Bube: [-41  25  73 -38]
gir: [83 57 25 24]
rel: [-42 -48  25  -2]
nefe: [ 83  25  25 -57]
dov: [ 24  57  25 -39]
common Bube nefe:  | [25]
common Bube gir:  | [25]
common nefe Bube:  | [25]
common nefe rel:  | [25]
common Bube dov:  | [25]
common rel dov:  | [25]

Lav: [ 33  62 -46 -14]
Dud: [ 18 -11  42  48]
gir: [-48 -70  46 -20]
nebak: [-70  59  70  35]
dov: [-13 -51 -19   8]
Pofak: [40 63 83 29]
rel: [-34  26 -19 -16]
Labis: [ 56 -75 -15 -40]
zepes: [ 70 -55 -59  28]
peba: [-52  18 -14 -16]
q: [ 33  62 -46 -14] | Lav
common zepes nebak:  | [70]

Bube: [ 53  -8 -43 -18  38  52  62  41  17  23 -20  37  32  -3   1  -5 -20  -9]
Dud: [ 13 -20   2 -25 -14   1  -4  23  -8  11 -19  27  17  39 -24 -18 -22  24]
Lav: [ 13 -20 -28  -5 -14  53  -4  23  -8  11 -28  27  17  39 -24 -18 -22  24]
q: [ 53  -8 -43 -18  38  52  62  41  17  23 -20  37  32  -3   1  -5 -20  -9] | Bube
q: [ 13 -20   2 -25 -14   1  -4  23  -8  11 -19  27  17  39 -24 -18 -22  24] | Dud

Dud: [-80 -62 -25   8  27  26  20  21  33  46  43  16 -27 -67 -82 -64 -24  20
  45  46  33  20  19  25  24   6 -29 -64]
zepes: [ 17  55  67  52  26   5  -1   1  47 -20 -47 -66 -60 -26  23  64  77  60
  25  -7 -23 -22 -17 -22 -36 -50 -45 -18]
Labis: [-43  -1  28  36  29  21  25  34  40  26 -10 -52 -79 -51 -42   6  43  56
   4  27  14  16  17  10 -14 -49 -73 -33]
peba: [  4  44  76  78  49   1 -42 -58 -50 -30 -15 -11 -13 -10  11  43  69  71
  43  -6 -51  46 -63 -36  -6  10  11   5]
nebak: [ 49   9 -22 -33 -28 -21 -24 -35 -43 -32   2  45  77  79  26   3 -36 -52
 -45 -28 -17 -18 -22 -16   8  44  72  74]
gir: [-50  74  41   1 -28 -34 -28 -22 -24 -17 -40 -26  11  53  80  75  40  -7
 -43 -54 -44 -25 -15 -16 -19 -11  14  50]
rel: [-19 -14 -18 -17   0  33  65  76  57  12 -37 -67 -66 -43 -14   2   5   4
  10  31 -34  64  47   5 -43 -75 -76 -47]
q: [ 17  55  67  52  26   5  -1   1  47 -20 -47 -66 -60 -26  23  64  77  60
  25  -7 -23 -22 -17 -22 -36 -50 -45 -18] | zepes
q: [-19 -14 -18 -17   0  33  65  76  57  12 -37 -67 -66 -43 -14   2   5   4
  10  31 -34  64  47   5 -43 -75 -76 -47] | rel
q: [-50  74  41   1 -28 -34 -28 -22 -24 -17 -40 -26  11  53  80  75  40  -7
 -43 -54 -44 -25 -15 -16 -19 -11  14  50] | gir
q: [ 49   9 -22 -33 -28 -21 -24 -35 -43 -32   2  45  77  79  26   3 -36 -52
 -45 -28 -17 -18 -22 -16   8  44  72  74] | nebak
q: [  4  44  76  78  49   1 -42 -58 -50 -30 -15 -11 -13 -10  11  43  69  71
  43  -6 -51  46 -63 -36  -6  10  11   5] | peba

nebak: [ -6 -31  -2 -25  34  10  17  11   4  14   9  -1  16  14  44   9   0   1
 -17 -45   1  23  14  -5  17  -2   5  23 -18   4 -15 -10   0 -18 -10 -17]
zepes: [  4  -4 -18 -16 -10   6   9  16 -16   4  10   1 -10 -21   1  27  28  15
  -4   6 -21 -10   6   0  21  14   6  17 -16  -3   4   2   4 -15  27   7]
rel: [ -2  -5  -5  -1   7  -3  -2   4  -4   0  -3   3  -6  -8  -4  11   0   3
  -4  -4   3   2   0  -6   5   3   0 -53  53 -41 -33   1  15 -18 -26   8]
peba: [ -2  -5  -5  -1   7  -3  -2  -5  -4   0  -3   3  -6  -8  -4  11   0   3
  -4  -4   3   2   0  -6   5   3   0  -4   8   8   5   7   9 -10   1 -11]
q: [ -6 -31  -2 -25  34  10  17  11   4  14   9  -1  16  14  44   9   0   1
 -17 -45   1  23  14  -5  17  -2   5  23 -18   4 -15 -10   0 -18 -10 -17] | nebak
q: [  4  -4 -18 -16 -10   6   9  16 -16   4  10   1 -10 -21   1  27  28  15
  -4   6 -21 -10   6   0  21  14   6  17 -16  -3   4   2   4 -15  27   7] | zepes

gir: [-62   0 -11 -43 -44  20]
peba: [ 38   0 -11  -6  33 -62]
Lav: [-61 -34 -12 -11 -10  29]
common Lav peba:  | [-11]
common gir Lav:  | [-11]
q: [ 38   0 -11  -6  33 -62] | peba
common Lav gir:  | [-11]
common peba Lav:  | [-11]
q: [-61 -34 -12 -11 -10  29] | Lav

Pofak: [-17  15 -22  68 -35  12  -8  10   2  -4  25 -54  -5 -35   9  -7 -22 -43
  11   3  21  20 -22 -50  13  23]
Dud: [  1  -5  25  34 -11  -7 -39  24 -24 -19  38   0 -41  -8 -28   8 -16 -22
 -12  29  19  22   6   0  -7   8]
nebak: [  9 -34 -30 -19  26  16  -3  -1  14  16  -4  36  14  29  19 -20   1  -9
  33  15 -19  10 -10  17  48 -31]
peba: [ 11  12  16   0  15 -10   8 -42  10  21  -4   7  -2  15 -26  14 -10  22
 -40  -6 -10  -6  34  25 -35 -16]
rel: [ 11  12  16 -56  15 -10   8 -42  10  21  -4   7  -2  15 -26  14 -10  22
 -40  -6 -10  -6  34 -43  64  36]
Labis: [ -9   1 -68   6 -13  -6 -17  -2  17  -7  -8 -26 -10  25  39  27 -19 -27
   8  26  -6   5  21 -54  15  25]
zepes: [-17  15 -22  68 -35  12  -8  10   2  -4  15 -27  -5 -35   9  -7 -22 -43
  11   3  21  20 -22 -50  13  23]
dov: [-26   2  -3  23 -27  10 -18   5   0 -32  -6 -32   9 -23   9  59  20 -25
  -4  -7  13  -3  20 -50 -11  39]
q: [-26   2  -3  23 -27  10 -18   5   0 -32  -6 -32   9 -23   9  59  20 -25
  -4  -7  13  -3  20 -50 -11  39] | dov
q: [  9 -34 -30 -19  26  16  -3  -1  14  16  -4  36  14  29  19 -20   1  -9
  33  15 -19  10 -10  17  48 -31] | nebak

nebak: [ -9   1   3  37  40   0 -20   2  12   3 -27  20  22 -11 -30  -7  -3  46
  38  -9  11  -1 -32   0  12 -57   5   2  26  -3  24 -29  -1 -13   9 -23
  22  17 -25 -10   8 -33 -62  28  24]
Dud: [-33  67 -19  -4  45  14   5  28 -22  -6 -24 -21  21   4  28  11   2  17
 -34  27 -10  29   9 -20   6  16  11  45  21   0 -19  -7  32 -13  57   4
  -2  -8 -20 -17  53  -5   3 -15   5]
Labis: [-31  -3 -44  -2 -10 -32  48  16 -32 -35 -13   3  71  28   4   2 -25  38
   1  28  -4   5  24  -1  17  -2  67  -9  29  -5 -10   4  34 -65 -15  17
   0 -34  23 -25  -1  24 -41  -3  34]
nefe: [-23   0  -4 -19   4 -18  20   5  -2 -40  -8 -37  -6 -16  -1   3   8   0
  26 -35 -35 -33 -13 -37  13 -12  41 -25  23 -15 -22  20   9 -17  20  22
  25  -9 -14   0  21  -1 -28  -6  52]
Lav: [  7  41  38  -2   9 -22 -18  15  38  60  13   9 -12   0 -12 -40  21 -42
 -14   9 -21   0 -15  36   2 -43  30  -9 -22  22 -30 -18 -11  15 -55 -52
  -5  -2 -18 -11 -24   1 -26  24 -13]
Pofak: [  0  -7  -4   7 -27  38   2  -7   6 -21   5  33   0   9 -40 -56   4  40
  22  22  15  -4  22 -31 -15 -26 -14  -1  21 -39 -10  47 -15  27 -32  -6
   1  -2  33  -3  -7  19 -23  39   6]
dov: [ -7 -14   1   9   5  -6  25 -22 -18   0  11  18 -11  -1  48  -9 -28  -3
  -8 -15  -4  36 -43  34 -16   6  33   8  30  16 -51  -2  15  10  37  38
 -30   8  14  17   0  -5 -24 -30  21]
rel: [-10 -53  34 -55  29  -2  20 -38   2 -24 -61  -6  39 -18 -33  13  -3 -25
  -3  38  -6  -1  12  14  14  24 -18   0 -14 -18  -1   2 -15  21  27  38
 -10  66  18  31  14  22   9 -27 -22]
q: [ -9   1   3  37  40   0 -20   2  12   3 -27  20  22 -11 -30  -7  -3  46
  38  -9  11  -1 -32   0  12 -57   5   2  26  -3  24 -29  -1 -13   9 -23
  22  17 -25 -10   8 -33 -62  28  24] | nebak
q: [-33  67 -19  -4  45  14   5  28 -22  -6 -24 -21  21   4  28  11   2  17
 -34  27 -10  29   9 -20   6  16  11  45  21   0 -19  -7  32 -13  57   4
  -2  -8 -20 -17  53  -5   3 -15   5] | Dud
q: [  0  -7  -4   7 -27  38   2  -7   6 -21   5  33   0   9 -40 -56   4  40
  22  22  15  -4  22 -31 -15 -26 -14  -1  21 -39 -10  47 -15  27 -32  -6
   1  -2  33  -3  -7  19 -23  39   6] | Pofak
q: [ -7 -14   1   9   5  -6  25 -22 -18   0  11  18 -11  -1  48  -9 -28  -3
  -8 -15  -4  36 -43  34 -16   6  33   8  30  16 -51  -2  15  10  37  38
 -30   8  14  17   0  -5 -24 -30  21] | dov

dov: [-32 -26 -52  15 -13  31 -11 -46   1 -37  54  35  19 -28  62 -18  15  25
  48  60]
nefe: [ 35 -41 -30  57  21  35  29  33  22 -19  15  54 -23  39   3  36  44  37
  33 -40]
rel: [ 36   0  21  27 -13  11  57  60  31 -53  12  37 -38  36 -46 -17   7  57
 -25 -18]
Bube: [ 20  60  46 -26  16 -31  35  41  42 -34 -62 -36  27  49   5 -49 -56  -1
   8 -41]
zepes: [ 26  11  36  35 -29  42   5 -32 -22   8 -32  32 -13  -1 -34  36 -61  12
 -16 -46]
Labis: [-63   0 -61 -43  61  26 -45 -15 -48 -22  38  49 -16  20  44  50   3  38
 -53  16]
Pofak: [-63 -39   8  45  43 -15 -30 -42  31  15 -60  55 -40  50  44 -51 -32  13
 -45  16]
peba: [-17 -34  39  53   3  47 -45  14  40 -14  55 -27 -16  -9  23  18  16  19
 -13 -41]
nebak: [ 58 -25 -64 -37  12 -56  27  -8 -35 -48 -15 -15   7 -24 -42  12 -26  42
 -44 -47]
q: [-63   0 -61 -43  61  26 -45 -15 -48 -22  38  49 -16  20  44  50   3  38
 -53  16] | Labis
common Pofak rel:  | [31]
q: [ 26  11  36  35 -29  42   5 -32 -22   8 -32  32 -13  -1 -34  36 -61  12
 -16 -46] | zepes

zepes: [ 11  14  28 -14  -3 -26  15]
Pofak: [ 11  30  10 -14  -3 -26  15]
rel: [-17  -8 -40 -61  19  27  55]
Labis: [-4 32 15 11 -8 11 27]
q: [ 11  30  10 -14  -3 -26  15] | Pofak
q: [-17  -8 -40 -61  19  27  55] | rel
q: [ 11  14  28 -14  -3 -26  15] | zepes

peba: [  3 -72  77  78 -17  32]
gir: [-20 -72  31  79 -72 -67]
nebak: [  4  32  78  31 -55   3]
common peba gir:  | [-72]
common nebak gir:  | [31]
common gir nebak:  | [31]
common gir peba:  | [-72]
q: [-20 -72  31  79 -72 -67] | gir

Bube: [-43  20   7  52 -18  45   5  -9 -18 -60 -17 -11 -24 -19 -13 -22]
nebak: [ 14   7 -18  -7  -3 -38  -4  -6  15  -7  -6 -58   4 -13  76  -5]
Dud: [ 14   7  31  -7  -3 -38  -4 -41 -18  -7  -6 -58   4 -13  76 -18]
q: [-43  20   7  52 -18  45   5  -9 -18 -60 -17 -11 -24 -19 -13 -22] | Bube
q: [ 14   7 -18  -7  -3 -38  -4  -6  15  -7  -6 -58   4 -13  76  -5] | nebak

rel: [ -4  26 -12 -10   2  17  -7   5   1 -30 -13   3 -15 -12  30  23   3  -1
  11  11 -22  10   6  -4  -1]
zepes: [  0 -18   3   4 -13 -12   4   2   3   9   8   0   4   2 -10  -9   2  -2
  -8   3   8   1  -4  -3   1]
Labis: [ -8  37 -15 -20  36  21 -13   9   1 -35 -14   2 -13  -7  46  27   4  -1
  16  15 -33  13  10  -5  -1]
Bube: [ -3 -14  13  27  51 -32  20 -25  -5  29  -1   5  16  26 -24  -8  49 -63
  46 -72  41 -19 -11  -1 -34]
peba: [-3  0 -2  4 -4  0 -1  1 -2  2 -2  2  3 -1 -2 -2  4  1 -5 -1  3  5 -3 -2
 -5]
dov: [-3  1 -2  4 -4  0 -1  1 -2  2 -2  2  3 -1 -2 -2  4  1 -5 -1  3  4 -3 -2
 -5]
q: [  0 -18   3   4 -13 -12   4   2   3   9   8   0   4   2 -10  -9   2  -2
  -8   3   8   1  -4  -3   1] | zepes
q: [ -8  37 -15 -20  36  21 -13   9   1 -35 -14   2 -13  -7  46  27   4  -1
  16  15 -33  13  10  -5  -1] | Labis
q: [ -4  26 -12 -10   2  17  -7   5   1 -30 -13   3 -15 -12  30  23   3  -1
  11  11 -22  10   6  -4  -1] | rel

Labis: [ 29 -47  29  64]
Lav: [26 29 30 32]
rel: [ 53 -76  31  30]
Bube: [ 30 -67  24  44]
Pofak: [30 66 54 34]
nebak: [ 21 -58  26  31]
common nebak Lav:  | [26]
common Pofak Lav:  | [30]
common rel Lav:  | [30]
common Lav rel:  | [30]
common Lav Bube:  | [30]
common Bube Pofak:  | [30]
common rel nebak:  | [31]

Pofak: [-24  13  13 -15 -19 -65  21  38 -26]
Dud: [-18  25 -24  12 -37  26 -11  31  13]
rel: [  5  13  13 -36 -37  45  21  44 -26]
dov: [-45 -37  -5  45  -6   3 -38 -18  35]
q: [-45 -37  -5  45  -6   3 -38 -18  35] | dov
q: [-18  25 -24  12 -37  26 -11  31  13] | Dud
q: [-24  13  13 -15 -19 -65  21  38 -26] | Pofak
q: [  5  13  13 -36 -37  45  21  44 -26] | rel

gir: [-29 -35 -36  21 -34  11 -37]
dov: [-62 -25  11 -34 -30 -37 -68]
Bube: [-29  11 -34  21 -43 -12 -11]
q: [-29 -35 -36  21 -34  11 -37] | gir
q: [-62 -25  11 -34 -30 -37 -68] | dov
q: [-29  11 -34  21 -43 -12 -11] | Bube

peba: [-33  -4  56 -33 -27  15 -40  40]
zepes: [ 21  -3 -36 -36 -85 -12 -20  -4]
Dud: [-29  -5  56 -33 -27  -6 -40  40]
dov: [ 30   5 -57  32  27 -16 -11 -41]
Lav: [ 21  -3 -36   1  83 -16  37  84]
nefe: [  5  83 -36   1  28 -16 -20  -4]
rel: [-20   3  36   0  83  12 -12   4]
Labis: [ 21  -3 -36   0 -84 -12 -21  -4]
Bube: [-21   3  38  -1  83  13  -5   4]
common Lav rel:  | [83]
common Bube Lav:  | [83]
common nefe peba:  | [-4]
common Labis peba:  | [-4]
common Labis Bube:  | [-21]
common Dud Bube:  | [-5]
q: [ 21  -3 -36   1  83 -16  37  84] | Lav

zepes: [-15  43   0  -4  -8  25  16   3   4  15 -32 -16  35  10   7]
nefe: [ 21   2   0 -63  -8  14   5   3   4  15 -26  -7  -7 -16   0]
rel: [ 37  -1 -16  -8  -8   5  16   3   4  27 -23  -7  37 -16   7]
gir: [ 38 -19 -12  -4   9   7  16   3   1   8  25   3  -7   5   1]
Bube: [ 27  -1 -16  -4  -8 -48  16   3   4  15  12  20  37 -22   7]
Labis: [ -9  -1 -16  43  -8   5  16   6   4  10 -21  -7  37 -16  15]
q: [ 37  -1 -16  -8  -8   5  16   3   4  27 -23  -7  37 -16   7] | rel
q: [-15  43   0  -4  -8  25  16   3   4  15 -32 -16  35  10   7] | zepes

Bube: [60 12 57  4]
Labis: [36 55  4 -6]
rel: [60 61 11 12]
peba: [ 60 -24   5 -21]
common peba rel:  | [60]
common rel peba:  | [60]
common Bube peba:  | [60]
common Labis Bube:  | [4]
common Bube Labis:  | [4]

